The rows of T fall into 4 groups, and each row is roughly a mix of its group's hidden directions.
T:
[[ 31  23  -1  37 -14  -3   3  20  -4   6]
 [ 37 -28   2  23  -6 -10  25  -7  -2  -2]
 [ 33 -43 -14 -11  -8   1  -3  -7   7   6]
 [ -9  32   2  11  -5  -3 -18  35  24   6]
 [ 20   8   9  47   0  24  -2   7  -9  -1]
 [ -2   6  13  27  13 -22  -2 -39   6  19]
 [ 10   3  -8 -42  28   8  -9 -19   4 -14]
 [-28  -3  -5 -23  13  16  -3  10   6 -40]
 [ 14   3  14  -5  -4  16 -35  35  12  16]
 [-20 -18  21   7  12 -14 -14  15  38  -8]
 [ 51 -18  -3   2 -13  -3  -5   4   1 -19]
 [ 31 -14 -32 -12  20  -9 -21  -3 -14  -3]
 [-16  -2  18 -42  13  -9 -26  -3   1 -16]
 [  2 -22   9   9   0   4 -47  -8  -4  22]
 [-33 -10 -24  27  23   5 -12 -19  -3   3]
 [  4   1   0  33 -23  37  14  -9 -13   7]
 [  2   3   7 -12   7 -50   1  23  12   6]
 [ 13  26  -8  -5 -36 -14  14 -21  17 -13]
 [ -1 -35  -9 -30  22  -8  18   5 -13 -13]
 [-31  31  -1   4  26   5 -17  23   4   2]
 [-14 -25  18   0 -18  22  -8  31  21 -10]
 [ -2  -5   7   6  11  -9 -48 -27   9  -3]
 [-13  18   0  -1  16 -11  39  13  21  21]
 [ 21  18  10 -13  25  26  -6   5  -9  31]
 [-39  12   6  15  14   4  21 -25  -6 -17]
 [ 11 -16 -15 -50   3   3 -16   6   1   8]
 [-39   5  25 -23  -5   6  17   6  18   9]
 [  7 -17  23  13  -2  27 -20  34  -6  12]
 [ 15 -10 -25  20  13 -37   8  19  -5  15]
 [  2 -36 -29  -2   5 -22  -1  18 -10  21]
 [-25  -9  19  36 -28  -2   1 -15   8  -3]
 [ -3  16 -16  13  27  22  -8  36 -11  12]
 [ 32 -42 -16   1  -3 -13   6  -6  10   8]
 [ -9 -15   4  38  -9  -5 -23 -32 -10   1]
 [ -2 -21  16 -18   3  -4   5  -3  43 -23]
 [ 15  24   0   9 -26  23   5 -36   3  -1]
 [-19 -29 -10   8 -10 -17  31 -15  -8 -23]
 [ 34  23  -2 -13 -16   7 -35   4  -4  -8]
 [-16 -16 -18  21   9   4   0 -43  11 -12]
 [ 43 -31  -7  -2 -14 -14 -12  -6   6  -4]
 [-22  38  20 -16 -11 -19 -12  11 -11  -2]
 [ -5 -31 -20  14  21  11   4 -30  20   3]
 [  7  -1 -38   8   8   9 -28 -13 -15 -26]
 [-33   7   3 -11 -11  36  17  11   2  20]
 [-20 -29   0  -4  -9 -28 -19 -23 -10 -21]
 [ 16  -4  15  -1  11  -3   5 -28  43  14]
 [  5  -2   6  15 -46 -28  -1 -13  10  -5]
 [  0  -4  14 -39  18 -11 -21 -22  16 -10]
 [ 11  -3 -27  34  21 -13  16  14 -10  17]
 [ -8  15  29   2   1  35 -14  17  21  16]
 [-31  21   7  28  -7 -24  -6  16 -18  -4]
 [-26  -7   3  -4   4  -7 -34  13  26 -25]
 [  4  51 -13  -3  18  -9   5 -13   5   7]
 [-10  23 -22  24  11  23  -7  18 -25 -12]
 [  0  18  -1 -31  28 -11  12   2  25 -22]
 [ 21 -13  23 -21 -35 -23   9   1  -7   2]
 [  8  29   2 -11  -7  18  12  -9  14 -40]
 [-12  -5  17  19 -24 -14  -7   0   8 -43]
 [  3  -2 -42  -3  -4  17  -5 -28 -23  -7]
 [ 42 -17   9   5 -10  25 -10   0 -19 -14]
 [ 20  12  25 -19  -6   3   6  30  25 -19]
 [ -6  -3  18 -20  -2 -34  13  24  25  14]
 [ 14  22  -9  -4   2 -36  14  30   9  18]
 [ 28  25  -7  -5 -24  -6   4  31   5  19]
 [ 18  29 -13  27 -35   4 -14  -3   3   3]
 [ 19  40  19 -14  -2  -6   0   2   0  30]
 [-25  -6 -12  30   8   5  37  -4 -18  -4]
 [ 13   8   8  24 -27 -16  -1 -38 -11   6]
 [ 46  -9  -9  15 -22 -16  15   2   1  -6]
 [  7 -13 -25  27  23  24   5 -25  13   2]
 [-15  22  -7  35  -1 -33 -16   9   0   7]
 [-30 -32  -7  14  25  -6 -13  -5  21   6]
 [ 20  29 -11  28  13  22  -4  15 -14  18]
 [ 29  11  -9  37  11  14  -8 -16 -14 -16]
 [ 42  -5   6  -3  -8  10  19 -23  24  -2]
 [  1 -10  -3  32 -16  -9  41  -5 -11  14]
 [ 22  27  -6  16  10  42   7  -8  -4  -2]
 [ -2  31  23   6   4  20   7  21  13  30]
 [-15 -18  13  14  32  -9  14 -32  10 -13]
 [  5 -28   8 -26  25  25   5  15   2 -21]
 [ 23  29  -2 -29 -16   9  15   4 -25   5]
 [-20 -43  -9   1  11  13  -6 -27 -10  -9]
 [ -6 -14  13 -25 -13 -11   1 -36  18 -24]
 [ 20  -5 -29  -6 -29 -18 -18   7   4 -25]
 [ 12  36   5  37   1   9  -7 -20  13  -4]
 [ 10  30   2  23   1  16  15  17 -11  33]
 [-37  16   2  24  -8   8  23 -14 -18   8]
 [-35   5 -27   2  -3 -25  -7  -6 -27  -4]
 [-36 -26 -23  10  22   7  -9  11  -7  -8]
 [ -5  51   1  16   7  -5  -6   9  14  16]
 [-18  30 -10   4 -30   8   9  18 -18  21]
 [-17 -35   0 -26  -7  -4  -9  27   0  21]
 [  5 -11 -16 -19  25  16  26 -25 -22  -9]
 [-16  18  -6   7 -11  15  21  -7 -14 -43]
 [ 13  12  -4  -1  -6  -1  54  14  -4   2]
 [  0  37   4  13 -20   4 -10  -6 -17  33]
 [  9   3  37   9  -9 -17  -9  13  35  -8]
 [-48   4  16   1   1   8 -14  18 -17   2]
 [-37 -32   3  14  -1  15  11 -23  -2  -3]
 [ 20 -34  -1 -19   4  20 -10  20   0 -26]
 [ 26 -16  10 -11 -18   6  17  -2  22 -35]
 [ 24 -20  -1 -33  31  -1 -20   5   5  -2]
 [  7 -23 -20 -16  45  -2 -12   2  -9   3]
 [-34  -7 -16  -3  34  12 -10  23   6  -2]
 [ 10  -8  -2  29  30  13  -6   2  33  18]
 [  7   8   3  21  -3  -9  50  -9  -6  15]
 [ 17 -20 -29 -14  24 -11  10   2 -31  -2]
 [-41   7 -11 -15  -5 -10  -8   4 -33 -11]
 [-21   2  40   8  10 -16 -10 -20   9  21]
 [ 47 -18  -9  -7 -14  -6   9  21   4  -8]
 [-12 -10 -16   2 -20 -22 -11  23   9  37]
 [ 26  10   0 -34  -1  10 -16  31  15   5]
 [ 46  30   1  -1 -10  -9  14  -6   0  -4]
 [  9 -36 -17 -32  23   3   3 -11   9   7]
 [ 44  14 -26   4 -11   5  -4 -19  -6 -10]
 [ 21 -16 -11  28  -3   2  35 -15  17  10]
 [ 48  -1  -3 -13  -9  -5  15  22   4  13]
 [ 13  -8   6 -19  -2  39 -22  16 -17 -18]
 [-46  10   2  18  -4   0  -1  -9 -10  28]
 [  3 -28  10   9  24 -15  32  -7  12  21]
 [ 37 -17  -8 -10  -7   5   4  12   3 -38]
 [  1 -19   8 -14  20   8   6   2  48 -12]
 [ 19  23   4 -39 -14   7  15  16 -17  -2]
 [-20   5  34   6   2 -21  11 -22  20 -21]
 [-15 -25   3 -41  19 -15 -18   6   2   0]
 [ 24  44 -10  -4   2   5  18   2  -3  21]
 [ -2  13  19  -6 -21 -10  -6  41 -15 -21]
 [ 26  34  14 -28  15  18 -12   2  -2   2]
 [-16   3  -5  35 -10 -27  23 -22   1  14]
 [-18   9 -11  32  14  21 -12  33  -4   3]
 [-11 -26  27 -17  23  20   4  24   3  13]
 [ 13  -4 -14   7  -2  45  21  17 -17   4]
 [  4  -5  -8  13   6 -40  -1 -33 -23   6]
 [  4  11 -27 -22  35  20 -14  -4  -4 -19]
 [-10 -17  13   4 -11 -37 -33 -11  11  -8]
 [ 15  32  24 -17 -16  -2   1  31   2 -13]]
In each list below, one row fits none of the groups, and each other row fits one group, some only roughly. Which row is it?
  k716: [ 36  -4 -13   9  -2  13 -27 -22 -23   5]
  k861: [ -7  -7 -22   7  27  36 -10  -5   2  26]
  k261: [ 37 -20  16  11   7  -1 -24 -26   3  -4]
  k978: [-18   2  12   9  31 -21  -7 -34  18   2]
  k486: [ 30 -18 -13   6 -28  -3  23  22  -7  12]
  k985: [ 27  20 -10 -19  15 -21 -30   1  -8  15]
  k262: [ -3 -11 -13   5  33 -11 -33  24 -14   6]
  k492: [ 31  24  24  -6  -7 -13 -10 -14  12 -26]
  k860: [ 13   5  -3  17 -31  -6   1  17 -39 -15]
  k81: [ 27 -16  20 -21 -23  15  -4 -13  28  -2]
  k41: [ 17   4   0 -39 -23   5  22  -5 -12 -20]
 : k861
  k185: [ -6 -20  -1  14 -32  -4 -11 -37  -1 -18]
  k307: [  0  -7 -33 -25   7  24  18  -4 -20 -19]
  k849: [ 14   5  16  27 -22 -15 -23 -26  20   4]
  k906: [  1 -15 -26 -26  -8 -13   7 -39   4 -10]
  k64: [ 31  -6   4 -33 -12  26   3 -21  -9   3]
  k24: [-28   2 -31 -10  12  14   0   8 -35  -5]
  k218: [ 23 -28 -12 -29   9  14   9  15  11  23]
  k568: [ 13  20 -10  18 -34 -16  -2   5  -7  32]
  k590: [-24  16  18  15  11  25 -23  18 -22  -3]
  k952: [-14  31   8  -3  -2  25  24  18  26   0]
  k483: [ 18 -12 -27  21 -29 -23  11  11  -9  14]
 : k849
  k47: [ 18 -17  27 -27   3  -5  -7  32  11 -15]
  k554: [  1  -7 -20  -1  -2 -40 -27  17 -21   1]
  k928: [-11  -9  -1  49 -16 -12  -5  -3 -18  11]
  k439: [  3  24  19 -39 -14  -7  -3 -16  18 -13]
  k880: [  0  -5 -31  14   7  15 -32  28 -11 -10]
  k537: [ -2 -43  18  -8   3   0 -23  26   0   1]
  k973: [ 20  29  14  21   1   1  17 -27 -16  18]
  k258: [ 37 -34   0 -13   3   9  10  19   1 -16]
  k440: [  7 -21  23  13  -8 -32 -11  13   7  29]
  k720: [-22 -30 -31  19  19  12  -2 -14  -2  -9]
  k618: [ 16  23  29   7 -11  -7  -2  -7  36 -18]
  k284: [ 25 -28   9   1 -30 -15  12  19 -18  -6]
 : k47
  k175: [ 10  25  16  16  -7  -9   0 -41  18  11]
  k274: [ 13  50   2  17  10  -2  -7   3 -15 -13]
  k176: [ 14  -2  -2 -50  -1   4  17  10  -9  17]
  k599: [  9  43  11  11 -16   8  -1   4  -1 -32]
  k71: [  3 -43  -5  -1 -13  26  24   5 -12  -6]
  k587: [ 21  13 -31 -20 -19   7 -20  10 -22   9]
  k15: [ 14  16  20  42 -16 -12 -16 -10  10   5]
  k529: [-16 -10  -8 -17   5 -12 -44   9  17  15]
  k408: [-11  14   4  14   9   0  48 -12  -4 -20]
  k90: [-23 -11 -21  28   3 -11  -4  28   3  26]
 : k90
  k14: [ 14  44 -13  -4 -21   2   8  10  22  -5]
  k183: [  0  14 -14 -23 -13   4  16 -44 -13  -3]
  k49: [-37   3 -10  -9   0   2  -2 -22  -5 -38]
  k410: [-42  37  -4   3 -11  -9  -5  -7  -2   5]
  k893: [ -9  20   5 -21  34  -3 -20 -22 -23   3]
  k210: [-28   8 -11 -15 -18  36  -6 -19 -16  -5]
  k313: [ 11 -17  23 -11 -23 -21  -4  33 -14  12]
  k642: [ 14 -13  -9   4  -7 -31 -12  38  -5  21]
  k25: [ 22   8   7 -24  15  17  27  16   1 -29]
  k444: [ 42  13 -13  -3  19 -25   7   9  15   2]
  k254: [ 23 -26 -10  -1  -6 -30 -15  17  23  15]
 : k893
  k963: [ 32 -22 -26   9  -7   3  25  11 -17 -10]
  k730: [ -3  -3  14  37  -2   0  35 -16  21  -1]
  k73: [-7 12  5  0  9 35 34  0 18 23]
  k632: [  1  10 -42 -15  22  -2  -2  24  -1 -18]
  k325: [ 37   7 -28  12   2 -32   8  -1  -3   6]
  k213: [ 11  40  10 -20  11 -12 -13   1  23  18]
  k823: [-25  -6  25 -18  25 -29 -15  -7   7   6]
  k278: [ -3 -44 -12  -1  -5   8  23   8 -24 -10]
  k763: [-19   5  11  26   6   5 -22 -38 -10 -12]
  k186: [ 16   2  -3 -11  -8 -11   8 -21 -23  43]
 : k963
  k815: [ 35  -5  15   9  24  -9  17 -30   9  -4]
  k854: [-21  13  17  -6  29  25 -19 -25  -3  -9]
  k447: [ 12 -27  -4 -11  18 -13  35   6  20 -18]
  k866: [ -9  10   4 -12  -4  32 -36  -8 -17 -22]
  k333: [13 -6 14 -8  8 35 27 20 -8 23]
  k812: [-33  -1  18  -1  33  -6  -8 -27  11  -2]
  k723: [  1   3   8 -30  21  22   4   3   3 -40]
  k700: [ 10 -21   1  22 -28  24   1   4 -27 -18]
  k740: [ 16  -6  -9  21 -31 -11 -39   8  -4   5]
  k982: [-17  -2  -1  23   1 -17 -15  10 -28  35]
  k784: [ 13 -18  24   1  -7  -3 -19 -26  30 -21]
 : k784
  k719: [-12  29 -11  -2 -12  38  22 -17  -2   3]
  k235: [  1  -7  -9  -3   1 -34  10  17  22  36]
  k472: [-17   6  29 -15 -36 -22 -12   0   7 -13]
  k57: [ -5   1 -22  40   1 -25   8 -18 -16 -11]
  k303: [  0 -15 -12   0 -32   4 -20   3 -40  -8]
  k511: [ -1 -25 -27  11  18  -8 -31  16 -16 -12]
  k841: [  4   7  -8  28   8  31 -22  13 -29   4]
  k832: [-32  11 -21   7  19  15   0 -25   7 -24]
  k127: [  1 -11   5   8   7 -15  27  32  16  31]
  k923: [-36   7  18  29  13  20  16   8  -1   9]
  k46: [ -4   3  27 -12 -25 -36  -5 -21  -1  15]
 : k303
  k326: [-10   1  21 -12  37 -11 -15  24   5  22]
  k771: [  2  17 -15 -37 -13  11  18  -8 -27 -14]
  k597: [ -6  24 -28  14  22  22   0 -20 -20  12]
  k742: [  0 -10 -10 -41   7 -10   7 -31  19  -3]
  k436: [-19 -34  11  33   5 -11   6  22   0   8]
  k606: [ -7 -22 -21 -12  -6 -28  20  14 -31   5]
  k972: [ -5 -15   6  24  -2  -9  25  -2  -8  43]
  k575: [ -3 -26  12  20 -37  -9  24  -9 -12  -3]
  k692: [  7   9  -7  -2   1 -29 -46  14  13  -1]
  k865: [ -9   0  14  27  21  -5 -17 -17  33  19]
 : k606
  k802: [-41 -14  19  13  20  24   7  -5   4   5]
  k886: [  7  13 -28  22  37   2  11 -19  -6 -10]
  k259: [  8  18  -9  -4   8  -7 -49  20  11  -2]
  k99: [ 19   5 -18   3  10 -49  -7  10 -11   3]
  k663: [-11   5  17 -25   8   5 -38  24   1  17]
  k707: [ 22  -7 -21  10  16  13  13 -10 -37  20]
  k429: [ 26  16  -1 -19  24  22  12   7  17  26]
  k222: [  8  41   3  -2   5 -12 -14 -29   8 -21]
  k808: [ 13 -14  21  18  11  -5 -11  35  27  14]
  k153: [  0  -8  -2 -10  11  -4  34  44  -9   9]
 : k663
  k96: [  8  -3  18 -20 -16 -24  -4  31 -23  19]
  k869: [ 28 -29 -15  11 -27  -7   9  18   0 -19]
  k85: [ -5  -7   4  16  -1 -11  26   5  -8  48]
  k989: [ 40 -31   4  19 -16   1 -12  -2  -9  10]
  k470: [ -4  -9  12  33  -6 -15 -41   4  -6  13]
  k826: [ 17  32 -17  19 -24 -24  -5  13 -13  -6]
  k519: [ 25 -22 -13   3 -32  -5   7  24  -8  22]
  k299: [ 11 -22 -27 -17  24  11  19   4 -25 -11]
  k32: [-30  -3   3 -16 -14 -19   4 -40  -3 -12]
  k903: [ -1  18 -21 -26  14  -2  21  29   6  23]
  k442: [-32 -10   0  22  -6 -12 -11  -6  -2  40]
  k263: [ 13  -3 -35 -12  21  15 -10 -12 -20  25]
  k890: [-11  17  -7  17  28   0 -32  28  -3  13]
  k89: [ 10  -1 -27 -10  13 -43 -11  -8 -11 -14]
 : k263
